Rotation paths and how fast each direction turns (degrees a step)
Each turn is a multiple of 5 degrees from 10 to 175, or 0.
Each row of a path follows its step; steps can be skipped.
Path 1:
step 0: -0.315,1.245,-1.158,3.177,-1.186,1.024,0.839,1.052,-0.461,-1.084,-3.062,-0.612,-2.221,-0.339,-0.844,0.795,-0.349,-0.726,1.199,0.344,1.695,-0.346,2.335,0.307,0.304,-0.419,-0.529,-2.095,-0.269,-0.010,-1.051,-2.480,-1.926,-0.462,-1.034,2.639,0.705,0.619,0.818,-1.259,-1.297,1.698,-0.500,-1.093,-1.831,-1.317,-1.211,0.375,0.075,0.071,1.278,1.682,-1.467,0.555,-1.547
step 3: 1.630,0.979,-0.799,2.829,-0.414,0.783,1.439,0.064,1.386,-2.482,-0.719,-1.591,-1.548,0.834,-0.953,-0.956,0.423,-0.637,1.111,2.188,1.316,-0.238,1.261,-0.762,0.424,-1.744,-0.437,-2.918,-1.335,-0.710,1.094,-1.531,-0.539,-0.935,0.249,3.063,0.813,-0.553,-0.030,-0.320,-1.041,1.352,-0.241,1.293,-0.085,-1.035,-0.883,-2.366,1.901,-1.872,0.687,-0.215,-2.148,-0.828,0.253
step 7: -0.392,0.860,-2.484,0.187,-0.340,1.228,1.976,1.104,1.479,-0.559,-0.972,-0.194,-0.396,-0.575,3.601,-1.460,0.479,-0.403,-1.345,0.700,0.493,1.774,0.782,0.115,1.734,0.252,-0.866,-1.702,-0.889,1.664,1.986,0.865,-0.621,0.668,-0.007,0.704,-1.700,-1.456,-1.644,-0.452,-0.694,-0.587,-0.053,3.294,1.658,0.609,0.972,0.858,0.122,0.730,2.260,-2.353,0.674,1.973,-0.381
step 11: 1.015,3.599,-0.479,-0.184,0.663,1.353,1.144,2.937,2.638,-0.618,0.403,0.943,-2.187,-1.974,0.026,-1.053,-0.246,-0.658,-2.170,2.949,-0.204,-1.227,0.340,-0.293,0.139,-0.415,-0.502,-0.245,0.637,1.205,-0.078,-1.142,-0.078,-1.634,-1.217,0.424,1.344,2.368,1.048,-0.733,-1.718,0.500,0.783,-0.713,-1.102,0.200,-2.306,-0.293,0.333,0.392,0.516,-1.000,-0.211,2.437,-0.318
step 13: 1.144,1.055,-1.890,-0.444,1.641,-0.667,1.567,-0.692,-0.835,0.644,-1.266,2.338,-1.350,-0.597,1.550,-0.445,-1.314,-0.451,-1.808,2.158,0.701,-0.029,0.376,-0.087,0.752,0.775,-1.188,-1.714,1.163,0.718,0.491,1.162,-1.542,0.560,-0.261,2.348,-0.804,-0.252,0.496,-1.988,-4.670,1.535,1.476,1.210,-0.772,0.805,1.690,-0.199,1.089,0.444,0.381,-0.070,-0.336,0.475,1.744
step 16: 1.150,1.127,-1.465,0.629,2.058,-1.280,2.181,0.292,-2.643,0.104,-2.184,1.359,-1.364,-1.986,2.562,0.814,-1.083,0.116,2.475,0.315,1.784,0.756,1.281,1.182,2.863,1.603,0.071,-1.305,-1.363,1.351,0.097,0.871,-1.210,0.449,0.171,2.250,-1.173,-1.916,1.152,-1.591,-2.027,0.303,-0.258,-0.372,-0.321,0.572,0.425,-0.139,0.046,-0.175,0.204,0.212,-0.981,-0.425,0.526
step 18: 0.612,0.916,-0.522,1.164,-0.284,1.076,-0.157,-0.247,1.756,-1.207,-0.802,-1.301,0.694,-1.325,2.672,1.957,-0.372,-2.030,2.289,-1.723,0.910,1.014,-1.286,0.417,2.340,-2.069,-1.314,-1.357,-2.643,0.863,1.542,-0.354,-2.131,-1.067,0.144,0.329,-0.909,-1.440,-1.066,-0.804,-0.675,0.983,-0.224,-0.608,1.029,-1.484,-0.883,-0.928,1.808,0.858,1.147,1.294,-0.879,0.643,-2.298
step 19: 0.172,2.219,-0.870,1.619,-0.741,-0.266,2.642,0.841,-0.337,-0.795,-2.113,0.382,-1.089,-0.451,1.892,-0.114,0.609,-1.398,0.838,2.446,0.570,1.467,-1.594,2.502,2.677,0.384,0.411,-1.179,-2.438,1.675,-1.016,0.218,-1.317,-0.938,0.020,1.481,0.814,-1.184,0.995,-1.168,-1.538,1.054,0.044,0.930,-0.595,0.210,-1.501,0.747,-1.096,-0.870,2.234,-1.305,0.476,-0.985,1.758
step 25: 0.922,2.258,-0.768,2.576,-0.582,2.768,0.899,1.551,-0.423,1.064,1.477,1.002,-1.197,0.627,2.422,0.317,0.339,0.467,-1.925,0.827,2.173,0.565,-0.303,0.758,1.104,1.544,0.228,0.285,-0.916,-0.092,-0.228,-0.606,-1.110,0.327,-0.781,4.254,-0.569,1.290,1.788,0.502,-1.790,-1.076,1.139,0.521,0.601,0.034,0.525,1.159,-0.278,1.787,-0.155,-1.074,-0.597,1.211,2.311
step 28: 0.377,0.509,-0.076,2.274,0.252,2.635,-0.316,1.703,0.512,0.002,0.914,0.986,0.817,-2.829,2.823,0.982,-0.525,1.684,0.703,1.388,2.427,0.134,-0.854,-0.674,1.962,0.362,-0.045,-1.293,0.788,0.212,-0.318,-0.675,-0.340,-2.023,-1.513,3.153,0.639,-0.683,2.141,-0.863,-2.866,-0.079,-1.249,0.107,0.466,1.183,0.481,0.727,-0.098,-0.813,-1.192,0.016,-1.119,1.471,0.897
Speeds:
0.000,0.273,-0.177,-0.515,0.771,0.085,0.130,-0.092,-0.030,0.496,0.068,0.436,-0.123,0.191,0.144,-0.921,-0.033,0.815,-0.091,0.213,0.245,-0.001,-0.564,-0.224,0.188,0.465,-0.297,0.366,-0.054,-0.496,-0.262,-0.088,-0.261,-0.117,-0.020,-0.267,-0.228,-0.108,-0.019,0.495,0.280,0.246,-0.280,-0.095,-0.115,-0.141,-1.009,-0.005,-0.018,-0.405,0.173,0.170,0.258,0.493,-0.218
120
-0.139,0.490,-0.347,-0.446,-0.599,-0.181,0.407,0.365,0.237,-0.020,0.090,-0.784,0.317,0.724,0.055,-0.369,0.123,-0.234,0.177,0.491,-0.314,0.107,-0.398,0.715,0.505,-0.442,0.114,0.008,0.102,-0.181,-0.025,0.637,0.107,0.071,0.269,0.179,-0.398,0.040,-0.423,0.392,0.476,-0.228,0.223,-0.171,0.368,-0.036,0.112,0.454,-0.162,-0.171,-0.403,-0.432,-0.019,0.179,-0.340
25
-0.413,0.723,-0.164,0.384,-0.108,0.137,-0.158,0.145,-0.408,-0.233,-0.253,-0.442,0.408,-0.190,-0.014,0.010,-0.140,0.000,-0.357,0.046,-0.450,0.085,0.129,-0.880,0.402,0.276,-0.234,0.005,-0.305,0.225,0.002,-0.178,0.379,-0.430,0.030,0.103,-0.016,0.322,-0.134,0.160,0.223,-0.584,0.680,-0.329,0.136,-0.054,-0.553,0.465,0.350,0.346,0.723,0.393,0.487,-0.479,-0.067
100
-0.561,0.230,0.407,-0.382,0.395,-0.014,-0.043,0.797,-0.406,0.510,0.346,0.106,-0.152,-0.324,-0.179,0.033,-0.157,-0.051,-0.006,0.168,-0.275,0.589,0.104,0.128,0.160,-0.083,-0.412,-0.334,0.073,-0.036,0.397,0.066,-0.354,-0.117,-0.271,0.322,0.066,-0.445,0.392,-0.369,0.234,0.052,-0.137,-0.267,0.171,-0.682,0.235,-0.010,-0.208,0.097,-0.244,-0.563,0.836,-0.177,0.887
125
0.048,0.165,0.298,0.596,0.049,0.311,0.765,-0.412,-0.186,0.344,0.241,-0.561,-0.058,-0.077,0.066,-0.021,0.661,0.764,0.024,0.001,0.242,-0.298,-0.152,-0.202,-0.419,-0.357,-0.391,-0.214,-0.205,-0.215,0.091,-0.032,0.106,0.135,0.427,-0.216,0.481,0.315,0.094,-0.336,0.546,-0.261,-0.175,0.857,0.570,-0.187,0.043,0.325,-0.137,0.509,0.097,-0.377,-0.108,0.292,0.303
20
0.266,0.056,-0.999,0.083,-0.098,-0.504,-0.608,0.231,0.023,-0.211,0.085,0.318,0.130,-0.386,0.594,-0.473,-0.201,0.412,0.092,-0.087,0.359,0.199,-0.356,0.136,-0.210,-0.018,-0.092,-0.321,-0.070,0.294,-0.785,0.083,0.077,0.161,0.413,0.260,-0.190,-0.007,0.351,-0.090,-0.067,-0.315,0.255,0.559,0.155,0.599,0.307,0.177,-0.680,0.082,-0.032,0.027,0.538,-0.268,0.543
120
